Rotation paths and how fast each direction turns (deg/step):
Each turn is a multiple of 5 degrees from 10 to 175, or 0.
Each row of a path follows its step; steps can be skipped.
Path 1:
step 0: -4 -12 7 -3 59 -32 -4 -22 -42 -64 41 -1 -54 34 -58 -40 -19 -12 -47 23 45
 -7 11 17 -27 18 6 -12 -39 -66 36 -21 -21 29 -18 0 -6 23 59 33 10 -21 10
 -4 72 -9 -4 1 -45 6 -36 -37 -19 49 37
step 3: -34 -20 9 -37 28 39 62 -12 -4 -40 -17 -5 -19 3 -42 -41 -4 14 -54 28 -8
 -53 35 30 9 13 -39 65 -40 -20 -14 -10 -13 16 26 8 -49 -14 32 17 -7 -12
 -1 -59 25 -1 -5 -17 -47 74 61 32 -24 61 -5
step 7: -37 -4 4 41 33 32 67 -2 -20 38 15 2 33 -44 -21 -53 -28 53 -23 61 -10 12
 -36 -19 -33 21 1 17 -34 -25 -26 -30 -15 -48 7 2 -43 21 64 -38 33 13 40
 -4 33 37 8 -57 12 27 40 -47 -11 33 12
step 8: 5 -11 -3 -14 45 -13 5 7 -16 -6 30 -12 19 5 -19 52 -7 44 46 -35 -40 35 41
 54 -33 -5 -60 -36 60 -72 15 72 1 32 -53 -1 7 -57 8 -24 -4 7 -11 22 16
 24 25 -50 -9 -36 49 -24 -24 22 16
step 12: -15 -17 -13 -32 18 -25 18 -8 25 -50 1 27 9 100 -20 -2 -16 51 3 -18 -1
 -83 22 16 25 26 -44 44 27 -84 32 16 -30 43 8 -14 4 -11 -13 -15 28 21
 -45 12 13 13 -5 -47 -46 16 -10 -10 -48 34 -1
step 13: 14 15 22 32 38 45 75 69 -72 -4 20 -2 -7 -18 -5 -51 -18 13 -22 14 13 -14
 -17 -33 16 -17 0 -33 -30 -24 -1 -27 -20 -11 -33 7 -53 -9 54 11 13 17 -3
 -32 -39 30 60 -31 -37 91 2 -34 12 20 0
step 15: -43 -22 -22 -47 3 -15 18 -3 23 0 -18 -12 -56 11 -51 -20 26 -4 -68 -12
 -55 -32 -43 -2 -11 35 -26 34 18 -40 -17 55 -71 40 0 23 47 -53 17 -25 4
 9 -5 48 -45 36 27 -6 -31 40 33 -13 30 28 -6
step 16: 42 -2 -5 13 -32 -17 15 15 -12 -35 47 50 2 45 -44 -46 -54 7 40 57 16 -1
 -1 -33 25 -32 -54 44 0 -27 7 8 -39 -21 -15 10 -55 -7 74 -28 21 -6 2 -17
 15 34 -24 -35 13 50 -25 -56 -56 27 -1
step 19: 23 -5 -24 -9 44 11 37 39 -12 20 10 24 -15 -1 -69 -67 35 -17 -5 46 10 -62
 -40 -23 0 -12 17 12 11 -41 -20 -18 -23 30 43 19 -15 18 47 -11 12 47 -40
 -24 -19 47 -21 20 -36 86 -3 -63 29 -12 -27
Directions:
-8 -9 -10 0 6 17 0 11 9 1 -10 11 -4 -7 8 14 -5 -23 3 -4 6 10 8 1 -6 -4 4
 -3 7 -9 -5 16 3 1 -2 -16 5 4 -2 -14 10 2 2 16 3 -4 2 -14 2 -2 0 15 1 1
 -2 -> 115
10 -6 -3 0 4 -3 -16 -1 -6 -6 5 3 0 4 -3 -11 2 4 16 7 5 1 6 0 2 15 -19 -6
 4 -3 -10 -3 -8 -3 4 -26 -4 -4 0 22 -3 0 -14 19 0 -9 -1 -3 8 -6 2 -1 2
 -5 8 -> 175
-7 -2 -6 -9 12 -6 -1 0 -2 3 -9 -1 4 6 13 1 0 -5 -3 -16 0 -11 -9 -5 20 5
 -7 3 3 -10 -2 -13 16 -6 0 1 -27 14 -12 3 3 11 -3 0 -11 -6 13 1 -5 5 2 4
 1 -7 -4 -> 45
6 -37 6 9 3 0 15 1 -6 0 12 11 -3 6 1 5 -4 5 9 -4 4 11 -11 0 3 3 -2 -1
 -11 0 -4 -3 6 -12 -7 -4 2 0 -4 -4 4 2 4 -13 4 4 -9 7 6 2 2 -1 21 -3 -6 -> 115
6 -1 -13 -5 -12 0 4 6 -19 5 6 -13 1 2 -3 19 8 3 16 -6 9 4 3 8 -4 -2 14 2
 14 -7 -14 0 11 -3 9 6 -9 -7 0 7 -15 5 16 4 -1 11 -1 1 1 -5 6 0 -7 -2 10 -> 120
-3 -1 4 -9 -14 -6 -10 1 -14 3 -8 3 -3 -10 -6 -5 16 0 1 1 -1 10 -1 -3 0
 -2 0 -10 1 10 5 -18 -3 13 -5 -4 7 15 -10 -12 5 7 4 14 0 9 -11 2 -9 19 7
 9 10 -13 7 -> 85
13 5 11 6 6 15 1 0 -12 -3 -2 -2 -12 7 0 -9 14 -12 -5 3 11 -4 -6 9 -1 8 8
 -13 14 2 0 10 4 -1 -20 12 1 10 -5 -1 -10 8 -12 -5 3 -10 4 4 -7 -10 -9
 -1 10 6 11 -> 80
Path 2:
step 2: -19 25 19 -1 8 -11 43 -77 -21 -5 39 -15 30 -18 8 2 28 59 40 -17 -70 15 2
 5 4 62 -38 5 18 -2 -24 -43 55 -3 39 37 10 26 21 11 56 3 16 3 -41 -4 -10
 16 -5 40 -19 3 -61 -13 -5
step 4: 1 25 -21 30 5 27 30 -36 2 -16 14 -4 -41 43 -2 20 -7 63 0 19 36 -5 18 -7
 9 -22 19 0 -1 12 -9 -37 49 42 69 35 -7 -12 36 60 23 51 31 -33 8 -87 21
 -10 15 -30 16 23 -46 -17 23
step 5: -6 24 39 50 26 1 46 -19 73 -14 57 5 -19 -32 31 -34 -69 19 44 -1 -23 0
 -36 9 31 8 2 36 -74 13 7 -41 35 6 24 53 -39 13 21 19 -28 38 1 -1 -11
 -19 7 17 -15 13 -2 -16 -24 -27 10
step 6: 11 -27 27 37 -59 30 32 -22 25 -99 18 18 -43 -51 -8 -9 -23 43 6 36 -19
 -36 17 -7 -14 -10 17 -34 -21 9 20 -62 14 19 -8 11 -15 -39 -29 33 -18
 -28 38 -43 -58 8 30 -4 -8 -21 -11 -7 -18 -6 -5
step 7: 32 -33 -9 70 49 6 -10 6 64 -27 24 -48 -22 -49 22 18 -51 2 -47 29 17 -24
 3 -16 10 13 -10 -29 -1 11 -26 -4 29 -5 -1 11 -24 -65 -23 39 5 29 32 -42
 25 -14 -39 -3 -10 -37 6 59 -37 14 12
step 8: -29 -10 -3 6 -9 49 44 -25 52 -2 -25 -41 -35 -45 51 -24 1 -15 -1 29 -24 2
 -18 9 -14 6 -8 -99 -58 15 -9 -14 44 -23 29 41 10 -32 -41 25 -10 34 9 10
 45 4 0 -8 -23 43 -35 5 14 -43 9
step 12: -20 -35 1 -11 -23 35 9 21 9 -8 17 10 -37 24 18 -49 29 -36 12 73 38 -5 33
 -7 -1 -77 -3 -59 27 -1 1 38 -24 77 -7 -30 -26 11 -36 -2 40 -40 -13 23
 -13 -19 -12 -35 -23 -7 -4 12 51 -35 -23
step 14: -1 -61 5 -24 -12 0 37 -6 -61 -1 35 23 11 -10 -2 -32 33 -43 -26 47 2 -33
 -18 -37 24 3 15 -4 -24 -8 66 -10 4 -14 -18 -15 -2 47 -31 -24 10 -40 -5
 75 24 23 -36 38 -2 40 -72 -5 11 -37 11
step 15: 6 -23 42 -10 45 -15 20 -14 -54 21 -34 -33 -2 34 6 13 -34 -17 -12 21 -2
 -33 45 -26 -2 5 23 5 60 2 16 60 -8 37 -36 -51 -18 33 -53 -14 23 -59 9
 24 -61 25 -44 13 -40 1 -34 30 2 10 19
Directions:
4 -16 -12 -6 19 12 2 -5 2 -4 5 -4 -2 9 -4 11 -14 2 -12 0 1 10 7 5 3 2 18
 5 -9 -6 0 -10 7 2 4 -5 -5 -9 -3 -3 -18 3 -9 -1 -14 11 4 -6 -9 -2 -15
 -13 -3 -3 9 -> 35
4 2 -8 5 15 -8 6 3 3 15 8 3 -10 -13 -11 -5 0 13 -11 -4 7 -3 11 -2 -14 1
 3 -6 16 -5 -5 -4 6 26 1 -4 -11 4 -1 -6 6 -1 -13 8 2 4 -4 -3 6 3 13 11
 -12 -4 1 -> 135
-9 -13 11 4 -4 -18 12 -3 3 8 -7 -9 9 -5 0 -6 0 -4 1 9 -4 15 3 3 10 -9 5
 4 8 -2 0 -2 6 13 -11 3 17 -4 -2 1 -9 -4 -2 -9 -11 -2 12 5 -17 17 14 -2
 1 -8 -9 -> 115
12 -9 -10 14 -12 0 -8 -6 7 3 -11 0 -9 -2 -2 1 -14 -8 -4 -2 -12 14 -9 2
 -13 -4 -13 -8 -11 6 -6 -11 1 5 -4 7 2 2 -10 -2 -17 5 7 0 5 8 2 -14 10
 -7 10 15 11 -2 -3 -> 25
-4 -6 5 10 0 11 -4 3 -14 12 5 17 18 -3 0 -12 -13 10 1 -5 -3 -12 -15 -10
 -7 -8 -7 7 8 4 -2 2 4 0 14 1 6 -15 -14 0 0 -5 6 -7 -12 12 -13 -7 -6 2 4
 -10 -3 5 2 -> 80
-9 -4 1 -2 1 -15 -1 -8 6 16 3 5 -3 3 4 -10 -3 7 -21 -11 -8 0 -11 13 10 0
 5 -5 -4 7 0 -5 12 -14 10 -4 -14 17 -6 -2 13 2 6 -5 3 -5 0 5 -5 8 -7 0
 17 -12 7 -> 115
